rotation steps, each row followed by its count of steps
The counts run from 0 to 300.
[144 154  55  86 178 132 133 130 118 116 117 153  65  89 140  79 135 134
 150 137 115 104 109 107 181 114 109  85 122  97 177 112 150 123 101 113
 123 146 127 113 150 123 105 161 150 124 152 135 124 124 106 132 121 152]  170
[141  82  73 127 137  81 111 149 155 111 114 152 112 111 144  86 109 104
 123  94 141 160 118  79 177 142 141 121 125 117 148 106 117 169 132 105
 128 144 133  99 112 139 104 155 208 118 137 159 118  94 146  91  99 147]  250
[113 120  88 118 190  66 124 139 149 101 123 170 102 113 117 117 134 127
 108 117 126 147 134  91 164 134 132  75  93 116 156 126 133 152 118 109
 130 128 173 175 134 144  85  96 156 103 159 119 126  99 124 108  88 120]  259
[104  83  69  94 174 124 154 115 136 115 177 150  96  95 102  93 121 154
 158 103 130 126 109 121 135 117  82  83 132 113 131 162 122 121 152 131
 128 118 113 131  77 143 149 134 151 167  98 130 139 135 144  63 111 105]  298
[129 113  51  96 156 147  88 112 129 137 157 167  87 101 131 114 131 163
 161 127 120 134  93 127 172 116 100  90 151 117 134 145 139 109 144 146
 162 107 103 117 110 107 134 145 108 144  95 156 153 146 141  63 119 134]  283
[155 126  71  85 145 127  85 105 128 107 140 171  82  83 134 110 124 139
 155 108 128  87 109  92 162 139 137 108 131 103 182 155 164 123 116 148
 167 107 112 108 108  95 130 134 126 134 108 159 168 130 144 100  85 137]  280
[131 124  66 127 155 110  97 130 141 122 160 167  94  90 169 115 143 158
 152  92 170 134  88 107 176 142 133  62 104  99 141 108 156 125 107 143
 150 128 106 107 100 102 110 161 154 143 108 144 141 117 146  96 117 127]  58
[127 147  54  94 153 107  85 111 127 100 132 193  87 123 122 115 143 146
 138 158 102 118 131 126 170 127 118 104 127 122 179 134 145 145 102 135
 165 116 154 155 144 110  77  98 110  92 124 118 130 136 122 109 104 134]  274
[140 111  67 114 181 138 108 139 129 134  98 168  52  89 157  81 121 111
 141 119 108 124 138  98 156 132 100  82 151 104 176  97 138 138 135 153
 115 130 152 129 144 124  84 166 136 134 147 143 106 168 127  99 122 144]  167
[144 128  45 107 145 113 150 132 112 113 125 136  84 104 143  83 123 106
 149 108 127  96  97 107 148 145  93  82 119  96 196 147 139 138  93 114
 104 135 136 115 128 122 106 173 188 143 135 119 128 112 123 120 119 131]  70
[138 117  44  84 149 148  87 130 146 129 124 165 101  95  96  82 130 124
 160 130 114 120  81 143 171 143 111 120 148 111 150 152 142 135 144 130
 145 120 111 114 138 101 138 160 146 137 114 120 118 137 132  52 136 126]  183
[106 128  98 152 210 161 123  96 143 140 206 166 117 114 111  95 103 144
 123 113 156  97 149 127 149 128 146  79 106 154 139 127 153 156 129 145
 144 130 119 105 108 112 129 160 122 106 111 128 137 115 107 131 111 115]  227
[117 101  57 131 141  92 118 111 153  99 120 174 120  92 147  95 134 139
 142 124 128 158 107 132 179 132  81  75 122  91 146  78 134 140 114 147
 137 141 133 131 111 122  61 139 168 136 102 137 135 146 155 101 128 126]  63
[124 113  83 141 160  87  85 128 151 138 174 153 145 145 117  98 105 153
 102  90 151 148 102  93 199 115 138 103 109 128 130  94 120 146 139 124
 155 136 122 127 103 143 115 140 172  85 135 146 150  86 139 100  77 137]  145
[156 143  48  87 157 135 106 120 144 112 126 167 118 119  80  84 124 164
 138 134  95 105  68 125 167 124 103 113 133 103 169 157 122 126 134 111
 151 140  86 113 132 122 145 142 145 111 119 119 134 125 124  74 132 145]  185
[134 113  48 106 134 142 103  96 130 119 158 164 110 123 110  90 105 159
 163 151  81 124 121 123 155 104  62  94 166 105 152 123 109 142 120 142
 149 120 111 124 109 123 102 142 133 127  78 137 150 155 147  97 110 136]  287
[ 87 116  84 109 154 132 158 114 152  81 171 171  96 101 107  77  88 109
 123 118 165 103 163 100 129 147 169 122 111 140 148 147 148 167 137 105
 143 127 128  96  92 120 121 145 172 141 134 145  91  95 129 129 117 110]  124
[138 129  46 105 116 122 139  98 110  94 147 172 101 130 121  79 105 147
 149 119  87 105 131  88 110 150  71 113 159  96 196 151 117 157 110 115
 134 122  91 114 107 134 109 127 138 143 108 139 131 132 146  92 119 131]  291
[127  97 114  65 181 114 120 150 164 121 153 154 106 116  71  72  95 125
 143  87 126 106 148  87 166  96 160 135 134 128 130  99 130 162 147 122
 124 157 141 120  98 147 124 145 186 117 146 159  98  99 139 105 104 118]  29
[103 127 113 108 165 134 137 102 166  96 162 200 111 136 104  58  95 139
 136 131 127  88 190 102 139 118 123 154 127 138 166  99 136 177 127 132
 136 152 131  87 112 136  88 129 138 121 145 124 108 146 109 129 122 129]  220
[ 98  88 126  94 215 125 153 123 162 145 188 171  87 103 100 105 111 155
 150 109 147 115 159 112 151 103 125 117 124 142 119 144 142 130 156 146
 128 120 141 108  86 145 125 137 124 139 138 124 140 140 112  86 103 111]  213
[ 97  73  89 123 176 108 152 122 147  87 186 160 117 111  93 112  98 129
 110 109 119 150 160  99 120 140 135  95 124 139 119 138 115 181 132 111
 129 116 155 150  83 139 110 111 174 142 103 134 112 103 146 101  91 100]  22
[127 117  35 122 126 106 124 104 119 119 165 160 115 144  97  99 107 141
 117 140 110 115 110 111 129 144  81 129 144 119 179 186 111 159 124 106
 145  93 110 127 107 130 125 118 152 115 107 111 156 102 130  79  90 129]  191
[131 110  45 130 124  87 122 117 156  90 118 171 116 117 152  80 132 138
 145 137 121 141 110 114 176 123  71  98 121  90 155  91 125 129 109 125
 132 146 114 119 111 130  66 140 170 129 115 137 132 135 154 108 123 136]  64
[141 145  62  94 184 115  91 122 134 138 118 166  95 136 109  93 120 158
 130 155  92 115 110  97 189  92 111  92 134 111 166 106 133 119 122 115
 150 135 128 133 156 141 109 122 112  77 154 132 148 130 111 102  95 164]  271
[ 90 152 100 117 187 148 144 121 142 117 182 198  91 121 125  91 122 141
 134 114 153  83 157 111 134 157 170 120 109 147 161 124 159 170 126 136
 152 147 111  75 117 114 112 142 129 132 147 131  93 118  96 121 139 119]  224
[119 115  89 124 173 100  79 139 137 141 192 158 136 127 113 127 128 133
 124  72 160 145 100 123 186 124 167  81  99 144 123 120 147 161 131 138
 156 122 147 128 109 118 115 147 166 105 116 134 130  79 129  95  97 121]  143
[146  84  91 109 185 106 116 160 130 144 115 148 101 110 115 106 123 116
 127  83 112 153 113 102 175 140 141  92 133 117 146 100 125 178 133 118
 104 150 162 129 133 139  94 157 182 121 140 147 100 112 126  77 121 130]  253
[ 72 118 101 111 193 139 143 114 176 129 167 201  94 125 105  71 110 133
 134 154 119 140 185 110 148 112 116 134 140 145 123 105 123 161 152 138
 150 133 136 100 107 139  81 119 118 115 137 121 102 146 119  98 126 118]  218
[104  90  90  94 141  88 141 124 154  79 171 158 121 111 103  88  85 105
 124 112 142 135 164  87 126 119 146 143 127 135 132 139 133 176 142 102
 132 128 152 112  80 149 115 137 192 132 120 155 129  93 143 117  83 118]  24
[113 154  71 159 138 102  91 116 113 114 162 191  94 132 174 110 141 144
 125 101 148 116 133  92 153 166 127  87 117 115 180  94 150 163 106 144
 158 123 114 113 130 108  74 129 135 126 126 133 125 110 151 112 117 131]  53
[152 112  91  99 182 116  72 133 141 132 106 151  76 103 139  91 107 112
 129 109 123 111 131  81 179 102 136 115 136 120 166 125 146 120 151 135
 130 118 158 123 133 134 136 143 145  96 163 150 145 138 127  99  67 159]  266
[135 107  85  80 146 136  89 124 133 169 158 190  95 117 113 113 122 127
 155 121  94 132 130 123 152 128 123 173 164 141 142 159 134 167 157 154
 149  99 130  85 114 117 110 146 115 116 108 136 142 150 109  45 103 134]  97
[ 99 118  82 125 169 132 187 104 144  79 172 175 111 120  91  67  89 150
 114 143 112 107 174  99 123 132 109 101 128 130 143 118 120 174 117  96
 132 150 114 111 101 144 104 126 153 127 130 130 112 118 121 136 127 120]  120
[126 101  88 158 170  90  81 128 148 158 166 148 150 150 123  93 105 136
 105 100 140 158 127  89 189 109 124  89 123 131 129  91 116 152 150 137
 139 123 129 140 107 147 110 141 161  78 131 147 155 100 146  86  81 136]  146
[153 115  72 153 168 128 132 124 113 130 182 144 137 128 105  98 112 150
 112  86 134 120 107 113 160 141 140  66 106 127 151 109 128 186  93 111
 123 157 118 113 122 124 108 178 179 117 103 139 136  84 110 128 123 124]  241
[103  97  65 121 152  83 100 126 152 107 112 181  79  86 179 106 129 114
 139 140 145 175 145 103 180 120 103  92 130 108 142 107 131 125 124 145
 141 113 166 132 109 127  65 129 145 122 133 140 135 147 145 104  96 138]  163
